Named moves, each a turn or a mirror, and the order they were made in; the first pair answered:
k_527 (before -> after):
26.9, -5.8, -8.0, -14.1, -5.1, 1.0, 23.6, -21.8, 13.8, -26.2, -11.4, -17.2 -> 29.0, -14.7, -7.2, -18.8, 0.7, 2.5, 24.6, -13.8, 13.8, -29.2, -2.4, -15.9
9.2, 6.2, -5.5, -15.9, -17.8, -27.5, 8.9, -15.2, -21.8, -21.8, 10.0, -24.4 -> 9.7, 1.8, -5.8, -18.7, -11.7, -28.4, 10.4, -6.7, -21.4, -23.0, 21.6, -24.1
11.2, -25.6, -1.4, 5.7, 11.6, 19.5, -10.3, 17.6, 17.2, 20.3, 1.0, -18.8 -> 5.2, -7.1, 1.0, 16.1, -5.5, 13.8, -18.6, -7.6, 15.0, 20.6, -27.4, -20.2
-13.8, 5.9, 1.1, 5.2, 2.6, -4.3, -12.2, -3.5, -6.1, 8.8, -0.3, 7.8 -> -12.3, -1.6, 0.2, 1.4, 7.4, -0.9, -10.7, 6.0, -6.3, 10.3, 9.2, 7.8
k_152 (before -> after):
17.3, 1.8, -0.4, -12.9, -7.1, 3.7, 15.6, 12.3, 15.4, -19.1, 2.9, 0.5 -> 19.1, -3.6, -3.5, -11.5, -6.4, 3.5, 17.6, 10.0, 17.3, -17.7, -0.3, -0.1
12.7, -28.1, -17.8, 1.8, -0.3, 10.7, -3.4, -32.3, -0.2, 11.9, -17.2, -40.0 -> 8.0, -34.5, -12.6, -3.9, 18.2, 5.9, -10.0, -15.3, -26.0, 15.7, 11.7, -39.9
-10.3, -3.2, -9.8, -7.2, 16.4, 4.8, -18.6, 16.1, 15.1, 3.9, 12.2, 29.8 -> -9.2, 2.4, -9.4, -5.3, 11.0, 3.8, -17.2, 12.2, 22.0, 1.8, 2.2, 33.8
10.3, -20.9, -8.5, -4.0, 3.9, 13.8, 6.6, -4.8, 30.3, 3.1, -4.0, -10.9 -> 9.5, -28.1, -8.1, -7.9, 12.8, 11.3, 3.0, 2.0, 16.3, 8.2, 13.0, -15.1
k_266 (before -> after):
-3.5, -4.9, -3.3, -1.7, -4.3, -2.4, 11.9, -5.5, -31.7, -8.1, 24.8, -13.0 -> -0.5, -3.7, -6.2, -0.4, -8.9, -3.7, 16.9, -10.5, -29.5, -12.5, 17.8, -16.8
15.2, -24.7, -9.6, -5.1, 2.7, 25.2, 16.9, -12.2, 13.3, 5.9, -1.4, -26.6 -> 17.7, -2.6, -4.6, -7.4, -17.4, 18.2, 26.0, -8.7, 25.3, -13.9, -12.0, -11.9
3.1, 12.3, 6.3, 4.5, 7.2, 4.5, 1.1, 15.3, 15.7, -2.3, -11.4, 25.1 -> -5.8, 3.3, 6.8, 7.9, 17.5, 6.4, -5.8, 14.6, 6.9, 10.9, -2.9, 24.9

Between the rows of a pair lie two moves.
15.0, 14.3, 2.6, -5.6, -7.8, -1.3, -4.5, 12.8, 18.9, -21.2, -27.0, -0.3 -> 23.2, -13.5, -7.3, -5.1, 2.3, 9.3, -6.9, 4.4, 11.4, -10.1, -21.1, -25.3  k_152 then k_152
-5.1, 5.8, 7.8, -0.3, 11.9, 7.1, -8.5, -0.2, -10.0, -2.3, 32.3, 18.9 -> -4.8, 7.6, 3.0, 9.0, -0.2, 8.1, -19.3, -32.6, -12.6, 8.4, 5.0, 1.6  k_266 then k_527
8.8, -11.1, -19.2, 4.9, 5.7, 7.2, 8.6, 12.9, -19.3, 7.2, -18.0, -22.7 -> 0.4, 5.5, -13.4, 9.1, -3.6, -2.4, 1.8, 6.8, -29.5, 6.5, -25.3, -18.1  k_152 then k_527
-7.3, -18.5, -0.9, 15.6, 15.2, 26.5, -18.1, -9.1, 9.2, 10.3, -15.0, -6.1 -> -12.9, -17.7, 1.7, 15.9, 14.1, 20.7, -26.2, -10.5, -1.2, 12.3, -14.6, -6.5  k_152 then k_527
6.3, -39.3, -13.7, 17.7, 32.4, 23.9, -6.1, -11.2, 6.8, 28.2, -6.2, -15.1 -> -10.1, -1.5, -4.2, 27.8, 12.9, 6.3, -25.7, -34.6, -12.1, 28.3, -30.3, -8.2  k_152 then k_527
-20.3, 12.9, 6.2, 14.2, 9.8, -1.7, -17.9, -4.7, -12.7, 22.3, -5.6, 16.3 -> -18.7, 14.7, 10.6, 12.7, 12.8, 0.0, -11.4, 9.6, -2.6, 17.3, 2.3, 29.4  k_527 then k_152
